Look-ups in named tables: a row name and a column name give one cell, copied from the table.

Viz
         Mevupo  Kisebip  Sibe  Gukir  Lisamu  Tigura  Bibemi  Lunis  Gaburik  Pidu
Sif          56      184    91     58     100     146      77    169      121   123
Binil       123      107   179    138     147     126     131    108      179   167
Pep          59      172   144     54      80      84      80    172      146   147
Bim         162      192   126    141     113     103     158    194      100   115
Zoguzi      101      198   101     92     128     174     107    180      118   113
Diba         50      128    70     67      96     158      72    123      116   133
Totifif     222       94   182    181     143      95     185    107      132   122
Lumek        69       87   153     39      77     107      64    101      138   133
Liraf       192       70   162    207     170     115     182     89      153   151
Vib         189      146   125    154     147     158     156    153      109   105
Zel         192      129   129    185     179     170     172    131      113   107
Sofo         76      168   140     79      83     107      95    160      154   165

Mevupo of Pep = 59
Tigura of Totifif = 95
Gukir of Sif = 58
Bibemi of Zoguzi = 107
Lunis of Sofo = 160
Gaburik of Sif = 121

Pereput:
|  | Fovo | Bena | Zokilu |
|---|---|---|---|
| Mimo | 1.294 | 6.662 | 5.003 |
| Galarup | 1.371 | 6.002 | 5.163 |
| Mub | 7.873 | 2.377 | 2.335 |

Zokilu of Mimo is 5.003
Fovo of Galarup is 1.371
Zokilu of Galarup is 5.163
Fovo of Mimo is 1.294
Bena of Mub is 2.377
Bena of Mimo is 6.662
Fovo of Mub is 7.873
Zokilu of Mub is 2.335
Bena of Galarup is 6.002

Table Gopage
,Rad,Zis,Fod,Rezupel,Pesofu,Mas,Papak
Nolene,4.298,0.264,4.712,1.412,0.725,0.370,1.085
Deg,1.919,6.416,1.671,5.400,7.250,6.588,6.566
Zez,3.664,2.258,3.342,3.208,4.591,2.538,4.119
Lufin,3.920,7.588,3.163,7.222,7.047,7.531,6.080
Gebepe,6.252,5.809,5.952,5.533,2.937,6.102,5.270
Teneze,5.994,6.111,5.620,5.943,3.019,6.225,4.428

What is the Rezupel of Gebepe in Gopage? 5.533
What is the Rezupel of Nolene in Gopage? 1.412
What is the Zis of Nolene in Gopage? 0.264
What is the Mas of Lufin in Gopage? 7.531
What is the Fod of Lufin in Gopage? 3.163
What is the Pesofu of Nolene in Gopage? 0.725
What is the Papak of Gebepe in Gopage? 5.270
What is the Fod of Teneze in Gopage? 5.620
What is the Mas of Zez in Gopage? 2.538
What is the Mas of Teneze in Gopage? 6.225
What is the Papak of Zez in Gopage? 4.119
What is the Zis of Zez in Gopage? 2.258
What is the Rad of Deg in Gopage? 1.919
What is the Rezupel of Deg in Gopage? 5.400
What is the Pesofu of Teneze in Gopage? 3.019
What is the Pesofu of Lufin in Gopage? 7.047

Table Kapugag
	Sabubi	Bul	Kat	Nas	Tutuf	Mubu	Zep	Zotus	Sureras	Gon
Gizoped	46	31	8	46	78	36	17	40	46	76
Gizali	37	59	46	49	23	79	45	21	46	72
Tubipa	48	42	62	46	60	46	53	38	38	33
Dak	56	39	46	67	32	49	32	44	38	22
Sulaz	38	31	25	34	46	51	47	31	59	46
Koro	50	42	50	43	39	43	46	42	44	70

Sabubi of Sulaz = 38
Bul of Gizali = 59
Sabubi of Dak = 56
Tutuf of Koro = 39
Nas of Sulaz = 34
Sureras of Dak = 38
Kat of Gizali = 46
Zep of Sulaz = 47
Mubu of Gizali = 79
Tutuf of Gizoped = 78
Bul of Dak = 39
Zotus of Dak = 44
Sabubi of Gizoped = 46
Kat of Sulaz = 25
Kat of Dak = 46
Tutuf of Sulaz = 46
Sabubi of Koro = 50
Nas of Koro = 43
Nas of Gizoped = 46
Bul of Koro = 42

Table Mip
         Sek   Rur   Kuf  Zofasis  Mudabe  Lodegem  Vubela
Vuvor   6.55  2.69  1.58     2.72    5.90     3.93    2.65
Nok     0.02  4.91  2.35     3.59    0.96     7.19    7.61
Risugu  4.33  4.33  4.17     7.30    3.60     4.42    2.20
Topesi  4.77  3.55  4.83     4.33    8.43     6.93    1.55
Bamav   3.61  2.27  4.33     7.46    3.94     2.71    5.76

Mudabe of Topesi = 8.43
Rur of Topesi = 3.55
Vubela of Vuvor = 2.65
Mudabe of Vuvor = 5.90
Sek of Bamav = 3.61
Mudabe of Bamav = 3.94
Vubela of Nok = 7.61
Kuf of Nok = 2.35
Mudabe of Risugu = 3.60
Lodegem of Bamav = 2.71
Zofasis of Risugu = 7.30
Rur of Vuvor = 2.69
Zofasis of Nok = 3.59
Rur of Nok = 4.91

